In the rows, 128 means zero.
First come named moves, each a turn or a mirror, each shown by rows before and after it. For each pair of rows after them, which moves, in which order, take the first row to the second? The first pair is done for you.
guf:
[151 133 128 133  85  98  87 132 102 166 151 148  71] -> [184 119 122 142 179  68 126 118 143  97 108 141 131]
[126 115 126 122 106 133 128 145 131 145 103 119 126] -> [133 115 121 124 125 127 137 141 138 128  94 118 139]
[117 139 130 136 102 133 117 125 133 140 127 123 114] -> [130 132 128 141 142 120 134 118 150 112 110 121 144]
[115 151 109 142 112 146 150 107 122 125 128 153 134] -> [118 150 109 141 119 145 148 105 126 118 123 149 139]
Kozo:
[134 164 143 112 119  58 137 125 107 116 149 160 111] -> [134 141 128 100  94  55 148 148 105 126 128 150 116]
[ 93 126 116 141 156 211 115 108 161 143 118 112 144] -> [101 154 127 150 180 190 117  99 174 118 128 120 144]
[128 171 132 134 148 127 108  93 122 128 150 126 102] -> [139 181 128 130 139  99 133 114 134 111 129 125 109]
[108 187 144 170 147 167 120  95 165 111 128 113 140] -> [118 189 137 165 133 139 143 117 177  92 102 105 146]
labof:
[131 122 123 121 142 173  94  96 130 123 119 134 123] -> [134 100 130 111 140 154  87 105 109 137 130 143 126]
[137 150 160 119 153  62 135 125 123 115 169 150 117] -> [138 188 153 138 154  91 143 116 156  94 149 133 118]
[156 107 101  98 116 110 140 160 137 117  89 110 147] -> [156 116 100  99 115 111 141 157 141 111  88 107 148]
kove:
[127  91 125 113 147 126 131 129 116 153 113 126 134] -> [122  99 133 115 156 132 123 120 114 155 129 133 128]
[140  99 121 114 119 130 104  96  91 146 147 149 112] -> [136 120 122 122 110 142  98  90  99 145 150 144 100]
[134 157 149 139 176  87 132 110 139  88 147 144 140] -> [130 173 146 145 169  96 128 107 147  89 149 139 130]
[128 150 170  93  48  85 121 186 149 157 158 143  95] -> [132 133 167  87  51  75 130 197 148 155 150 146 104]

Between the rows of a pair lie two moves.
[131  94  87 146  64 180 127 138 169 143 133  99  99] -> [124  80 110 145  90 167 100 117 129 164 187 129  88]
Kozo, labof
[131 154 123 130  90 103 153 160  81 101 107 136 114] -> [133 166 121 141 107 122 162 151 101  81  92 125 123]
kove, labof
[152 129 145 117 118  72 134 164 162  97 148 114 161] -> [152 125 146 119 133  77 134 155 161  92 150 118 168]
labof, kove
[134 153 128 150 122 135 157 140 150  83 127 127 127] -> [127 135 117 137  85 147 154 158 139 105 118 117 119]
Kozo, guf
[146 107 128  83 191  42 132 126  78 126 166 151 128] -> [134 103 121  72 128  47 122 153  65 159 165 145 103]
Kozo, guf
[113 189 104 118  89 133 163 131 129 135 115 129  89] -> [137 143 104 108 158  83 186 136 125 101 105 141 132]
labof, guf
[130 126 124 123 115 132 155 187 137 141 111  75 134] -> [117 105 130 120 118 159 128 170 111 166 135  81 125]
labof, Kozo
[118 122 130 137 125 151 117 116 107 141 146 142 145] -> [120 140 124 143 115 164 126 116 125 134 129 131 143]
labof, kove
[157 194 147 166 197 141 124  82 175  70 135 143 139] -> [125 223 129 146  53 169 112 130 161 132 134 118  79]
guf, kove
[128 130 111 145 153 160 128 117 142 107  95 102 139] -> [127  87 129 124 161 120 112 123  91 140 139 135 136]
labof, Kozo
[120  87 118 140 198 126  77 114 139 117 121 102 154] -> [122 117 127 150 203 117  75 106 146 104 130 105 147]
Kozo, kove
[112 135 117 122  95 139 115 131 122 140 129 133 110] -> [129 135 121 133 157 123 129 115 140 101 118 140 138]
Kozo, guf
[127  96 142 121  79  84 114 159  80 162 188 165 100] -> [124 207 136 180 106 167 126 107 174  97 145 125  98]
Kozo, labof
[138 116 135 132 131 105 142 134 117 124 145 148 133] -> [135 151 132 151 126 136 144 124 144 112 132 131 126]
guf, labof
[139 127 113 128 121  91 140 148 142 120 106 107 137] -> [124 119 116 124  94 121 111 143 122 159 135 110 116]
guf, Kozo
[117 176 131 138 114 157 119 113 128 160 154 112 112] -> [145 137 131 132 186 112 146 107 134 122 134 123 160]
labof, guf
[140 125 141 124 168  95 125 108 116 112 150 142 139] -> [129 153 150 131 140 117 109 103 114 130 167 141 113]
kove, guf
[111 132 126 132 111 153 119 109 117 153 143 127 120] -> [118 152 134 137 117 150 119 101 125 141 144 126 116]
kove, Kozo
[114 139 149 165 170 231 103  35 173 139 113  93 143] -> [128  25 164 114 203 131 103  69  93 167 152 141 171]
labof, guf
[117 165 125 132 112 128 140 133 141 106 115 121 125] -> [115 121 123 113  96 110 137 148 111 132 123 131 128]
Kozo, labof
[113 164 150 140 130 128 105  97 127 131 154 166 116] -> [134 159 140 135 140  94 144 122 154  95 114 156 137]
guf, Kozo
[127 114 137  94 126 129 157 125 111 129 116 147 149] -> [127 143 139 112 137 154 153 105 133 112 115 139 146]
kove, labof
[144 189 130 104 141 100 135 145 169 110 117  87 118] -> [150 138 131  74 143  63 133 164 138 126 123 102 129]
kove, labof
[105 117 133 119  59  72 160 177 139 132 175 144  97] -> [127  94 131 123 126  46 187 166 157  91 155 145 138]
kove, guf
[154 130 129 155  91  72 116 143 133 122 130 124 101] -> [155 113 130 157 119  63 122 134 132 107 130 129 118]
guf, kove
[142 184 165 151 164 107 134 122 150  82 132 136 102] -> [141 157 135 130 109 103 166 173 160  87  78 111 112]
kove, Kozo
[117 165 136 123 137  69 145 130 143 107 142 144 171] -> [117 149 116 118 107  85 159 150 155 113 106 120 177]
Kozo, labof
[120 107 124 105  69 115 128 167 105 153 123 123 111] -> [127  64 110 106 123 128 144 152 117 136  96 120 152]
guf, Kozo
[136 101 145 112 124 137 114 111  83 158 143 155 104] -> [143 165 151 142 154 159 122  86 130 115 130 144 104]
Kozo, labof
[ 94 170 142 135  58 195  93 124 122 171 159 125  73] -> [ 99 131 126 107  26 161 113 163 109 184 136 120  84]
kove, labof
[129 139 121 134 154  85 124 126 163 114 135 146 130] -> [129 113 114 122 147  81 129 143 154 122 125 143 137]
Kozo, kove
[125 152 122 121  83 132 126 139 135 138 125 126 106] -> [140 130 112 123 119 109 152 144 148 109  95 123 138]
kove, guf
[125 135 104  87  92  99 125 151 135 176 105  85 126] -> [138 106 104  82 134  76 138 145 130 160 100  91 153]
kove, guf
[119 129 122 126 106 168 122 132 131 141 121 112 127] -> [120 118 138 122 121 148 110 125 106 153 151 132 127]
Kozo, labof
[148 139 130 147 139 120 124  95 165 152 132 142 118] -> [154 120 128 133 129  87 130 115 148 160 133 149 119]
Kozo, labof
[106 130 108 136 121 182 113 110 124 153 161 127  94] -> [135 129 100 141 186 146 156 113 156  94 119 122 138]
guf, Kozo
[169  92 139 136 125  81 162 150 117 125  98 146 154] -> [150 161 134 161  80 152 155 134 157 127  86 115 128]
guf, labof
[110 159 133 106 110 120 129 148 144 121 149 125 104] -> [124 131 134  97 139  91 141 153 136 109 144 131 123]
guf, labof
[116 129 108 138 104 185 124 126 155 130  96 107 128] -> [124  71 106 109 106 140 125 150 119 148 107 125 141]
kove, labof
[157  88 152 151 197 100 159  82 138 116 113 134 162] -> [120 121 155 141  61 146 116 107 103 197 154 129  83]
guf, kove
[116 190 150 143 160 122  97  74 146 112 166 171 101] -> [116 196 150 135 121 117  94  91 137 124 168 171  83]
labof, kove
[152  71 117 106 137 105 105 154 117 121 111 129 167] -> [137  80 128 104 114 119  77 147  97 152 145 140 139]
guf, kove
[137 133 132 106 143  73 139 148 121 116 139 141 124] -> [132 135 143 110 134  82 125 140 110 128 160 147 109]
kove, guf
[111  88 133 138 152 120  91 154 127 124 124 155 138] -> [103 124 141 148 144 142  74 137 134 127 141 156 124]
kove, kove
[135  79 124 121 174  78 130 117 149 146 146 146 137] -> [122 107 137 124 143  84 107 115 135 171 179 156 108]
guf, Kozo
[119 129 129 130 115 141 119 126 113 142 143 128 107] -> [131 135 124 145 150 139 135 115 139 110 119 124 132]
labof, guf
[151 100 109 121  87 162 142 126 167 111 127 104 123] -> [148  80 106 114  87 155 140 130 153 121 130 110 124]
kove, guf
[142 183 145 145  37 104 118 147 113 148 171 140  85] -> [175 107 107 133  98  81 183 171 156  95  76 112 169]
guf, Kozo
[116 119 123 118  88 144 139 151 101 132 154 136 131] -> [133 110 125 123 154 129 154 131 113  97 145 141 164]
guf, kove
[145 138 130 115 129  78 135 155 126 120 125 146 130] -> [146 151 125 124 138  90 142 147 145 105 107 136 135]
labof, kove
[140  97 137 118 164 113 117  91 135 138 141 132  85] -> [138 125 133 128 156 141 119  83 156 128 127 119  79]
guf, labof
[117 106 122  97  93 121 111 161 139 153  92 114 123] -> [127  82 128  97 133 104 119 154 135 143  90 122 145]
kove, guf
[137 169 126 115 114  85 163 158 153  95  88 123 125] -> [129 143 125  99  86  77 158 174 130 124  97 127 119]
guf, kove
[142  98 144 129 152  91 129 137  97 130 142 155 134] -> [140 138 124 150 135 131 155 136 154 100  84 119 141]
labof, Kozo
[133 117  95 123 141 152 152 115 169  78  78  90 158] -> [122  43 109  89 143 121 116 120  89 137 139 125 151]
labof, Kozo
[126 112 135 137 134 132 108 110 118 139 159 148 124] -> [140 117 135 138 154 109 128 115 133 113 141 148 139]
guf, Kozo
[116 163 147 132 117  97 103 115  96 147 198 165  98] -> [121 201 139 135  86  86 125 137 127 127 168 147  92]
kove, Kozo
[137 104 121  72  95 144 112 160  91 176 109 111 167] -> [151  87 125  78 157 128 121 142  96 150 105 118 195]
kove, guf
[128 137 129 120 103 103 144 148 139 118 114 111 132] -> [131 135 128 123 118 106 148 146 144 109 107 108 140]
kove, labof
[123 159 152 114 132  99 111 110  95 136 173 180 108] -> [122 200 137 123  87 120 125 127 127 128 140 154  93]
kove, kove
[164 149 117 110 135  69 195 169 182  88  75 123 151] -> [135 184 118 103  32 116 156 176 157 151 113 120  84]
guf, labof
